In the rows, 128 means zero.
One turn sends every row of this set to another row. A few are shown first. Where does it send the rows asked after them?
zub: [153 100 134 142 154 106 125 105 108 134 149 125 102 171 130 172 138 103
 111 155 120]
nilu: [135 110 143 159 168  96 146 121 136 119 154  96  82 127 121 162 125 117
 114 187 112]
Kem: [114 147 148 143 176 127  96 101 121 147 115 121  86 154 136 138 106 104
 137 138 139]
vokab: [120 141 171 159 152 113 122  98 125 105 136  81  85 146 132 139  96  97
 127 172 125]
nisa: [146 122 151 160 150 126 124 123  91 118 163  96 111 106 182 147 108 101
 130 169 122]
gef: [184 101 135 156 144 122  97 121 162 145 164  98 104  99 135 143  91 101
 146 139 109]
tad: [130 114 139 131 144 137 117  95 108 116 128  84 104 105 157 131 144 138
 130 111 108]
vive: [147 119 138 131 167 129 119  96 150 152 169 106 108  93 142 130  89  89
 153 140 129]
Pov: [139 126 151 156 138 122 143 109 167 111 154  92 112 172 121 139 118 120
 113 149 114]
pivo: [153 110 139 137 151 138 106 105  96 111 151  96 100 108 164 138 137 157
 129 134 120]
Pina: [135 147 171 140 116 122 108 114 130 123 155  89 115  99 139 132  90  95
 137 163 116]
Sefu: [159 118 144 158 143 127  97 121 158 149 129 128 101 174 139 155 121 141
 121 136 120]
zuti: [147 125 144 133 142 113 123 134 154 136 152 100 100  79 140 159 117 113
 113 193 114]
kemo: [147 114 145 122 142 139 115 121 143 146 145 134  99 117 100 155 113 160
 123 154 132]
defab: [153 120 147 149 139 119 107  97 120 122 135 116 105 188 138 159 126  95
 108 139 129]
nipim: [153 122 155 138 146 126  81 113 158 148 138  80 106 150 155 146 120  99
 142  99 117]
romud: [121 127 146 145 133 137 141 106 131 124 137  86 136 132 170 138 114  86
 124 117 115]
Tunag: [138 117 150 141 156 105 108  94  96 129 126 110  89 164 137 167 133  88
 113 160 124]
favem: [161 108 119 153 160 134 133 143 144 111 145  98 122 117 162 166 133 107
  94 147 123]
Sabi: [136 129 163 130 121 145  99 112 140 135 116 113 102 126 100 143  95 131
 131 125 129]
Bol: [141 124 156 124 181 111  92 104 117 158 161  95  84 119 165 150 118  99
 159 148 130]
zubal: [153 116 128 132 155 146 101 112 121 102 128  89 102 105 150 142 144 144
 110 117 123]
dav: [134 135 143 127 117 136 138 121 175 135 159 100 135 114 120 134 116 111
 115 146 116]
nasu: [141 109 130 168 170 104 113 129 104 160 139 131  87 135 117 152 120 125
 150 150 113]
mutib: [163 113 148 132 153 135 102  95 185 153 142  94 106 108 165 147  96  96
 133 140 119]
faker: [127 121 169 126 138 127 104 103 119 154 123 119  83 100 121 154  98 140
 140 164 121]
gulam: [176 103 124 136 179 119 102 142 146 145 176 104 101 132 129 154 134 116
 143 122 123]

kemo turns into faker
vokab turns into Pov
Now find these:
nipim turns into gulam
vive turns into mutib
Kem turns into Sefu
zubal turns into pivo
dav turns into zuti
Tunag turns into defab
nisa turns into romud

One turn sends every row of this set to another row. A few are shown first. Where does it send the rows asked after them?
sutiv: [129 119 105 105 124 158 131 146 144 125  85 127 139 141 107 127 107 121
 133]
ziz: [120  87 102 104 161 112 147 166 113 157  94 115 110 140 133 122  88 141
 124]
kipi: [125  82  93 116 120 119 158  73  88 128  99 136 119 136 153 149 145 121
 116]
lezo: [112  90 125 110 133 112 142 154 133 162  96 121 127 142 128 149  84 145
 140]
zene: [127 120 103 117 102 135 122 173 109 156 110 142 135 141 150 129 115 141
 153]
tib: [145  75 104  98 120 123 164  75  86 137 106 141  99 124 161 131 118 129
 122]
Sumu: [128  84  96 105 133 121 168  76  84 126 102 141 105 139 156 127 139 124
 128]
zas: [127 133  99 110 134 158 135 135 150 138  91 101 125 126 134 138 115 115
 114]
Tiso: [142 113 106 101 110 156 115 138 151 133  95 123 125 136 115 126 111  98
 132]
totas: [136  76  88 103 124 118 147  79  77 124  94 126 128 132 136 143 134 119
  98]
bovoz: [135  92  93 104  98 128 112 170 104 157 116 140 124 132 152 113 107 133
 145]
salop: [148 103 102 103 126 118 146  81  71 141 104 134 104 151 147 133 137  99
 123]
nofi: [114  81 121  93 138 110 127 144 136 165 103  96 127 141 131 140  93 132
 127]
rerar: [135  84  95 114 128 113 157  81  80 127  97 148 105 150 140 139 140 108
 126]
mogak: [145 111  88 137 101 130 121 171 111 154  98 154 109 129 147 140 108 118
 128]

Sumu turns into kipi
zene turns into lezo
tib turns into totas
Now find these:
nofi turns into Tiso
zas turns into mogak

